128 stands for zero in the data rows.
A hidden rule labels the rows of this table. It goes by one to three of the table's principal directions, not those with the most spread.
[133  74 157 118 140 156 171 146 142 200 155 134 121 129 107 144 141 159
 147 120 147 115 147 133 112 120  98 141 143 111 119 126  74 107 148  98
 120 130 104 148 128 142 172 108 103 127  61 116  82] 3
[109 145 140 103 128  90 131 127 124 116 126 127 146 136 143 122  91 101
 101 119 127 113 133 112 150 149 161 146 136 131 117 134 124 116 123 179
 148 155 126 112 131 157 110 162 158 133 116 126 157] 4
[169 124 119 203 104 216  54  78 172  53 144  82 146  99 116 131 145 194
 160 126  94 135 150 123 133 111 172 141  40 177 144  91 180 135  90  90
 110  92 117 161  91  71 146 164 156 127 196 144 139] 4
[105 153 179 105 120  91 137 110 134 145 165 121 125 160  91 125  62 156
 158  61 108 107 109 122 127 140 151 179 144 133 111 146 107 155 158 152
 120 119 116 153 143 161 166 156 120 149  91 104 155] 1
[134 103 125 107 146 128 149 139 141 144 104 140 169 124 123 124 147 106
 121 136 150 109 132 133 161 142 115 102 136 133 140 129 101 105 142 113
 123 135 148 112 124 116 128 125 122 115  86 148 157] 1
[ 90  91 158 140 123 145  90  86 133 138 186 111 119 137  93 142 106 199
 142  82 105 133 136 144 140 114 148 144 105 150 123 101 123 165 145 119
 117 125 115 157 122 138 159 154 121 132 165 133 115] 3
[ 79 129  87 174 136 137  69 112 141 109 204 125 101 123 139 103 117 118
 127  95 136 141 129 166 108 123 130  74  82 130 179 117 122 143 159 154
 126 112 113 108 117 178 127 161  83 144 176 178 140] 0
[ 94 113 159 134 125 148 112 117 124 125 184 117 130 159 164 108  77 141
 107  97 146 136 184  95 156 142 183 190  75 138  79  88 136 146 126 208
 130 200  85 113 127 196  97 202 186 139 145 123 121] 1
[143 114 103 158 140 140 100 151 124 109 120 130 111 139 155 110 140 106
 110 137 133 149 121 132 146 109 128 116 107 125 142 132 138 135 115 149
 111 137 127 112 130 127  90 130 122 135 173 167 126] 5
[144 144 100 114 111 182 140 123 144 125 113 149 178 101 115 164 203 116
 144 171 129 115 115 170 113 135  85  76 101 117 195 140 106 111 125  43
 144  75 166 120 105  75 133  79 103  92 108 140 128] 0
[175 156  99 153  86 178  84 124 119 129  77 135 185 107 154 114 140 133
 118 153 117 119 143  69 122 122 128 129 116 154 137 137 169  70  75 104
 117 118 158 131  85  58 150 126 131 107 151 145 126] 3
[109 205 118 138 107  86 105 100 128  71 145 115 110 136 119 123  93 104
 155  95 101 126 102 141  96 143 144 132 118 131 140 150 155 164 137 154
 137  97 132 124 139 141 117 132 127 149 153 107 162] 0
[111 127 116 118 152  71 120 131 117  76 123 117  73 130 116 144 133  94
 113 146 118 139  88 152 148 122 141 127 148 112 115 125 149 173 123 156
 127 142 123 114 161 153  86 122 142 152 181 126 143] 4
[125 187 114 119 117  89 120 137  96  71  97 119 118 136 163  92  91  83
 120 125 129 129 141  86 128 153 160 139 123 127  91 146 176 135  96 189
 144 165 118  81 138 153  65 160 164 160 159  92 110] 0
[145 135  92 148 145 114 111 108 106  88  82 121 120  76 125 125 142 143
  94 167 105 156  93 142 128 102 147  80 158 146 177 100 182 126 121  99
 148 107 178 152 132  84 135 118 125 120 199 156 199] 2
[156 155 108 142 119 126 130 149 142 119 102 139 148 122 163  93 128  94
 114 143 141 119 137 110 138 141 120 116 132 126 134 136 147 102 113 149
 118 118 133 118 120 104 121 147 131 107 101 140 135] 2
[106  74  98 117 148 157 153 159  79 155 103 139 156 112 180  97 145  79
  57 163 194 127 184 108 144 136 112  92 141 104 144  94 127  90 120 146
 149 213 146  59 136 168  82 132 146 122 128 143  89] 0
[146 108 153 179 114 162 104 118 146  88 157  95 113 134 145  95 102 187
 135 107 104 146 163 114 152 117 173 149  80 154 100 104 165 144 102 149
 113 132  79 142 126 115 112 196 163 132 159 119  74] 5
[ 87 114  93 146 159  98  99 134  97  96 146 140  66 143 146 117 126  92
 104 113 143 170 120 159 123 113 144  87 109 106 141 114 159 186 158 176
 142 166 120  99 144 172  53 120 124 163 216 150 138] 0
[168 123 179 111 123 103 169 140 113 132 105 125  79 152 136 134 132 173
 154 127 103 155 153  98 142 119 135 182 151 123  24 136 160 162  93 143
 120 155  87 158 149  91  95 122 169 126 129  54  22] 1
[101 111  47 117 171 107 127 158  71 127  63 153 121 105 156 138 165  17
  53 188 187 145 106 140 104 119 102  68 163  92 188 112 138 113 147 137
 162 183 191  68 140 169  73  53 123 145 181 175 207] 5
[163 174  81 213 116 172  35  83 155  76 136 109 119  85 156  97 128 149
 128 124 111 144 141 105  94 101 157 113  88 157 173 103 205 120  99 128
 127  83 139 161  94  80 153 167 137 111 194 171 154] 3
[189 162 167 184  95 151  79  81 150  99 150  97 101 122 116 100 103 239
 178  79  61 137 137  94 122  96 162 173 127 161  99 131 199 154  86 110
 101  71 100 207 119  42 181 177 136 115 155 101  63] 3
[142 124 117 152 117 203  98 105 133 134 146 131 147 112 137 139 154 166
 136 136 132 142 159 119 112 115 135 137  77 139 142  98 145 126 117 100
 133 126 133 148  96 107 142 127 135 113 159 141 127] 1
[123 120 108 148 140 110 162 136 103 115 104 109 136  86 147  76 103 126
  82 156 139 128 126 125 113 133 139  72 180 133 169 102 151  80 143 122
 152 132 138 106 147 141 146 152 127 133 111 132 165] 3
[ 83  99 130 164 142 136  70  87 142 101 195 100 113 129 123 114 104 167
 120  88 121 141 143 154 138 120 163 113  98 147 145  92 134 155 151 145
 132 128 106 138 122 161 140 180 129 134 174 160 142] 3
[148 152 113 154 118 113  91 104  84 108 108 121  87 111 129 117 117 163
 117 130  94 150 110  98 107  95 146 141 164 134 121 117 205 150  99 133
 125 130 145 154 136  92 137 116 131 141 213 119 124] 5
[144 154 112 143 120 154  98 111 120  78 152 122  94 144 131 146 188 128
 157 151 110 147 105 147 118 111 116 134 101 110 126 136 159 177 106 104
 114 112 113 115 144 110  91  99 139 128 185 124  88] 0
[117 129 157 167 117 169 138 129 166 180 202 124 142 163 138  88  86 151
 162  79 150 118 148 120 111 133 114 169  86 144 131 119  85 125 173 152
  85 113  96 131 132 176 171 167 116 122  57 147 147] 5
[147 159  94 125 111 158 121 103 135 111 111 141 155  92 113 149 190 135
 156 160 116 114 124 144  98 136  97  80 115 130 163 136 142 117 117  63
 142  81 155 126 100  65 139  79 110 110 131 120 126] 2
[136 162 144 115 126 102 119 104 150  99 126 112 131 126 110 135 127 130
 142 118 109 106 111 137 130 137 129 140 156 124 133 146 131 140 119 114
 136  89 131 146 135 105 148 137 140 111  97 115 125] 1
[179 128 132 166 110 224  68 113 126 156 134 137 168 157 158 100 152 179
 145 108 134 143 159  79 150 100 121 174  83 148 122 120 155 134 100 107
  81 131 140 149 100  72 146 142 130  95 156 168 101] 1
[180 151 138 128 108 181 118 118 141 137 123 145 137 138 120 151 173 154
 175 122 116 122 138 114 112 117 112 161 101 116 121 149 142 145 104  88
 117 104 128 156 107  64 132  91 130 113 120 110  82] 3
[164 176  96 157 104 119  56  98 132  86 114 121 113  86 123 120 134 150
 137 108  79 115 123 120 104 110 133  92 151 127 166 162 183 116  73 108
 143  67 144 163  96  46 156 133  93 121 176 131  70] 0
[161 138 111 185 121 139  60 113  97  92 108 112  83 126 152 102 117 169
 120 120  96 173 129  92 122  85 158 143 122 148 108 117 211 154  86 144
 113 134 127 155 123  86 112 139 140 140 239 137  99] 3
[172 141  52 126 127 113  97 175 103 101  20 146  98 107 146 175 207  38
 111 198 126 138 106 127  86 108  76  79 152  89 140 191 144  97  62  96
 154 113 156 103 102  66  66  14 112 138 182 128  61] 5
[103 140 118 134 145  86 115 124  86  93 153 129  45 158 131 125 140 146
 138 127 107 184  92 166 116 108 124 114 140 108 103 126 163 210 146 142
 126 129 107 128 161 144  81 100 113 150 214 114 105] 4
[ 98 186 147  91 123  51 142 129 133  96 156 133  99 162 130 125  98  83
 138 115 123 119 100 128 140 158 147 155 149 108  80 150 136 164 140 185
 127 136  94 111 159 176 104 165 148 137 104  96 134] 1
[191 149 157 137  94 205 132  84 168 154 123 108 172  83  90 143 161 213
 189 129 106  76 161  92  88 127 101 164 135 144 133 130 132  89  87  34
 123  61 134 181  95  38 225 113 132  92  49  84  64] 1
[ 91 156  84 122 117 140  99 133 100 130 117 148 140 175 145 176 173  49
 125 156 149 157  93 158  83 127  84 120  98 108 155 154  99 147 156 110
 138 130 159  87 124 159  83  33 123 125 168 158 180] 3
[104 124 119 151 157 100 145 139 128 104 159 121  97 134 141  84 112 114
 109 127 139 158  95 173 155 121 130  93 132 128 160 101 133 166 170 153
 108 123 130 111 175 172 108 170 113 126 145 163 176] 3
[169 157 105 164 126 106  95 115 114  83 104 134  71 112 122 105 140 183
 154 124  79 165 102 135 123 100 133  97 137 139 118 131 208 178 109 120
 113  85 132 170 120  44 117 111 100 138 215 117 111] 2
[ 83  95 220  77 140  76 212 143 137 190 200 131 117 165 121 110  34 155
 124  65 143 107 165 111 173 159 171 205 146 124  53 108  76 141 169 220
 123 196  72 138 164 225 142 212 154 146  38  82 122] 2
[ 64  76  74 147 151 183  95 143 102 169 162 136 140 134 165 124 142  56
  79 127 211 130 175 136  90 129  98  98  97  94 181  99  89 105 160 146
 148 193 136  62 114 223 106 105 113 141 142 180 127] 4
[119  88 122 114 172 117 155 153  86 115 114 128  90 142 158 119 150 122
  94 177 151 170 126 127 168 117 136 138 124 124  85  91 138 162 124 165
 121 198 120  91 164 171  55 120 165 147 187 133 139] 0
[150 110 160 144 114 193 162 140 167 118 154 116 155 134 132 123 134 191
 162 150 113 144 143 139 162 135 145 147  38 168 106 106 100 126 122 111
 104 111  93 133 118 124 117 170 148 121 113 123 128] 3
[ 80  89 131  84 138 128 144 152 126 189 154 155 162 153 116 163 131  71
  99 115 166 102 118 162 137 139  99 122 141  91 171 145  45 110 166 127
 138 150 146 105 128 187 139 104  93 122  78 165 153] 4
[117 127 164  69 126  94 208 174 110 140  97 143 158 157 151 109  88  99
 106 144 152 119 146  98 177 172 149 163 133 124  61 127 110 117 130 183
 132 192 109  89 146 171  81 162 169 139  73  85 138] 2
[137  97 158  80 134  98 205 166 131 190 112 138 110 120 111 163 138 110
 125 143 140  93 140 128 107 137  89 148 192  85 103 156  71  91 118 122
 147 136 109 135 140 138 147  83 122 127  33  79  54] 5
[153 177 132 112 119 153 121 107 104 117 118 138 103 168 120 167 174 122
 183 135 131 140 120 103  87 123 111 202 105 107  79 138 161 192 120 112
 117 144 127 128 138 115  94  49 166 142 156  82 121] 1
[ 63 106 132 144 171  57 129 105 101  26 143  73  75 101 147  79  74 173
  65 150 105 191 115 179 190 129 197  77 141 164 119  49 182 188 140 175
 158 149 118 117 178 181  76 229 172 134 228 130 167] 4
[106  98 139 140 160 125 129 114 105 145 168 126  82 151 121 129 134 155
 126 104 137 171 113 165 122  99 122 130 147 113 136 100 130 185 175 120
 123 141 130 150 162 157 132 112 112 127 162 144 140] 0
[ 97 172 123 130 152  30  95 104  88  44 135 103  37 158 124 119 103  96
 122 119 102 172  62 138 146 110 164 150 167 124  86 121 200 224 137 185
 112 154 125 116 199 173  73 147 158 160 234 119 164] 1
[129  92 107 154 123 230 120 157 164 198 141 152 192 135 151 129 138 106
 137 128 187 122 178 107 110 134 107 130  31 146 152 117  63  67 150 121
 112 145 128 107  73 161 140 123 112 125  85 179 161] 0
[126 115  75  94 169  76 103 143  85  80  79 153  67 109 124 160 193  74
  91 164 129 152  94 166 145 107 118  61 173  75 146 142 172 175 104 120
 160 149 154 110 139 101  53  75 110 142 222 137  88] 1
[ 96  53 159 127 136 149 160 140 110 212 175 133 109 166 118 145 125 141
 131  87 159 128 162 144  99 117  90 155 145  97 117 122  71 137 171 128
 121 169 105 129 142 175 145  78 108 138  88 116  75] 3
Here are more rows. What is the label of each one?
[147  81  94 127 148 158 145 134 139 153  95 135 140  69  86 160 197 165
 133 178 118 120 101 181 111 110  71  48 148 131 197 127  88  94 130  29
 137  63 170 147 103  66 173  52  62 115 123 154 137] >> 4
[116 147 104 141 119 131  80 116 120  95 122 125 152 128 131 104 115 126
 124 106 115 136 118 139 153 129 136  90 103 151 162 137 144 140 124 126
 121 112 158 112 116 112 113 154 102 128 182 159 144] >> 0
[128  90 105 146 154 125 137 143 128 106 116 113 113  85 131 109 142 153
  99 162 119 141 119 168 141 118 121  59 140 134 170 111 122 111 121 107
 143 103 134 123 129 115 124 135 102 128 150 150 120] >> 4
[117 137 137 107 137  90 140 151 100 161 127 158  82 195 117 141 129 115
 167 102 130 161  94 133 115 119 100 157 133 114  73 160 114 187 167 148
  97 145 118 129 147 148  97  64 101 157 149 113 136] >> 5
[112 177 118 108 116 116  93 117 154 113 140 132 147 152 131 146 135  70
 150 111 140 103 130 125 120 154 114 141 112 116 120 163 109 130 123 140
 130 115 124 109 113 144 122 130 131 118  99 128 119] >> 3
[138 118 176  97 127 100 155 152 121 134 117 127 108 195 122 150 138 131
 146 130 112 150  97 134 165 122 117 181 147 118  60 157 108 171 126 127
  99 137 104 135 163 125  97 108 149 120 116 104  91] >> 5
[125  99 183  44 160  27 212 186  78 164  66 145 100 178 130 128  80  87
  95 118 146 128 123  92 182 143 145 189 214  97  30 152 111 145 130 201
 132 222 117 115 177 172  75 120 162 160  89  74 113] >> 1
[114 123 106  98 159  99 114 122 107 104 114 138 102 116 119 155 156 107
 109 153 131 142 106 141 147 121 138 111 141 115 125 118 144 155 123 133
 144 152 145 120 135 138  96 112 132 140 185 138 150] >> 0
[ 75 184  95  96 142  74 137 110  81  96 121 142 115 137 128 135 125  46
 108 133 156 135  89 150  96 146 127 107 159  95 161 122 156 174 175 145
 160 155 168  84 166 184  90  93 138 145 155 122 213] >> 3
[175  95  98 119 129 191 141  98 168 148  91 134 177  50  55 193 248 161
 165 191 115  78 101 173 106 116  54  60 149 131 211 128  98  85 117   0
 126  38 188 154  97  14 206  30  80  88  85 143 133] >> 2
[118 103 127 118 151 120 175 152 155 145 135 140 120 139 114 139 159 107
 145 141 149 131 111 183 129 137  85  95 125 113 144 131  78 142 173 106
 119 104 125 119 142 140 119  91 104 118  77 135 145] >> 1
[101 133 109  78 131 107 167 144 101 157  80 151 204 116 130 130 120  59
  77 163 161  97 104 121 146 155 116 105 164 129 175 128  95  77 151 126
 143 156 194  82 135 155 134 110 126 119  87 156 236] >> 2
[137 116 118 148 151 118  88 117 124  76 131 115  63 145 112 147 175 153
 151 126  96 166  95 178 125  96 120 100 125 113 133 144 150 196 124  96
 129  94 113 144 139  91  87  87 117 138 200 133  81] >> 5
[103 131 167  59 138  64 143 132 114 114 125 143 125 157 129 141  98 107
 110 104 129 128 141 111 188 153 180 155 145 116  58 135 137 155 122 184
 151 191 107 123 139 157  82 180 166 136 129  95 106] >> 1
[207 142 224 172  52 205 131  81 198 185 173 113 183 130  81 110  69 255
 220  38  68  84 174  60 128 122 162 227  95 189  83 129 145 101 111  92
  67  68  94 237  90  30 255 197 128 101  39  83  89] >> 1
[ 69 136 125 111 153  42 126 154 111 136 168 131  55 169 130 130  89  62
 110 103 144 137  87 153 113 127 119 139 174  85 114 153  98 162 163 195
 128 149 101 107 169 227 110 127 104 160 131 134 133] >> 2
[ 94  65 102 155 148 183  90 123 140 181 176 137 149 129 139 136 152 127
 111 110 162 133 161 158 119 114  99  95  88 130 181 109  69 107 158 121
 128 137 140 119  97 158 144 108  90 117 136 196 138] >> 1
[161 140 104 181 101 246  87 112 173 140 168 133 168 132 135 137 186 138
 179 128 146 122 151 131  85 121  96 128  42 131 171 128 115 110 132  67
 104  83 119 132  86  98 158 106 111 105 107 160 118] >> 5
[ 48  60 151  79 152  96 157 136 118 205 183 148 119 160  75 164 127 137
 132  90 146 116 108 195 121 136  83  96 168  96 144 138  34 147 205 102
 135 128 121 127 135 186 164  79  58 140  83 134 126] >> 2
[151 180 133 129 114  80 101 109 133  61  95 102 120 128 135 114 116 111
 131 128  99 115 118 101 139 139 152 142 163 134  96 151 182 134  88 142
 132 112 119 129 139  92 116 156 168 121 132 100 103] >> 3
[ 93 111 175 111 156 105 169 106 115 142 189 122  90 153 102 118 104 185
 154  88 124 150 118 159 137 125 142 146 133 131 107 100 114 194 186 139
 121 144 110 140 172 177 130 144 128 145 126 107 147] >> 1
[ 74  66 137 134 145 126 126 124 106 145 160 115 133 106 131 107  73 168
  77 113 131 138 153 133 155 125 170 107 119 153 142  81 112 110 143 164
 147 173 125 120 125 185 135 185 125 149 166 151 152] >> 2
[109  55  92  87 155 149 175 209 109 199  83 175 155 138 142 148 174  39
  94 150 201 119 150 157 120 140  63  57 133  72 167 161  46  80 153 103
 153 169 143  68 109 159  83  54  76 137  75 151  81] >> 4
[141 118 140 109 136  75 164 139 109 120 120 124  84  93 118 116 126 152
 110 137  99 116 119 138 137 121 128  98 203 103 127 141 146 122  99 127
 147 119 116 138 153 102 134 139 111 133 120  94  50] >> 0
[117 137 159  50 129  48 184 130 107 124 105 132 127 117  99 145 124 102
 110 137 118  85 108 128 162 153 126 132 224  95 102 147 130 131 112 130
 146 146 137 118 166 124 132 135 138 122  79  75  90] >> 3
[113 148 116 132 131  85 139 111 126 128 140 117  99  87 122 121 117  95
 109 115 133  90 135 135  74 131 111 100 200  92 172 137 139 107 129 133
 164 111 132 124 147 137 158 120 122 125  83 106  90] >> 1
[160  74 174 144 107 209 160 126 175 179 158 107 170 114 108 136 134 194
 155 123 133  90 177 112 128 131 116 169 109 141 120 110  84  79 115  81
 108 112  97 158 108 108 200 147 134 107  37 110  75] >> 4
[149 158 168 149 101 119 135 107 162 100 159  96 129 123 115 105  87 178
 157 108  90 117 122 113 139 136 164 160 132 156 100 124 149 121 118 130
 108  93  93 163 139 115 177 200 143 120  95 102 125] >> 3
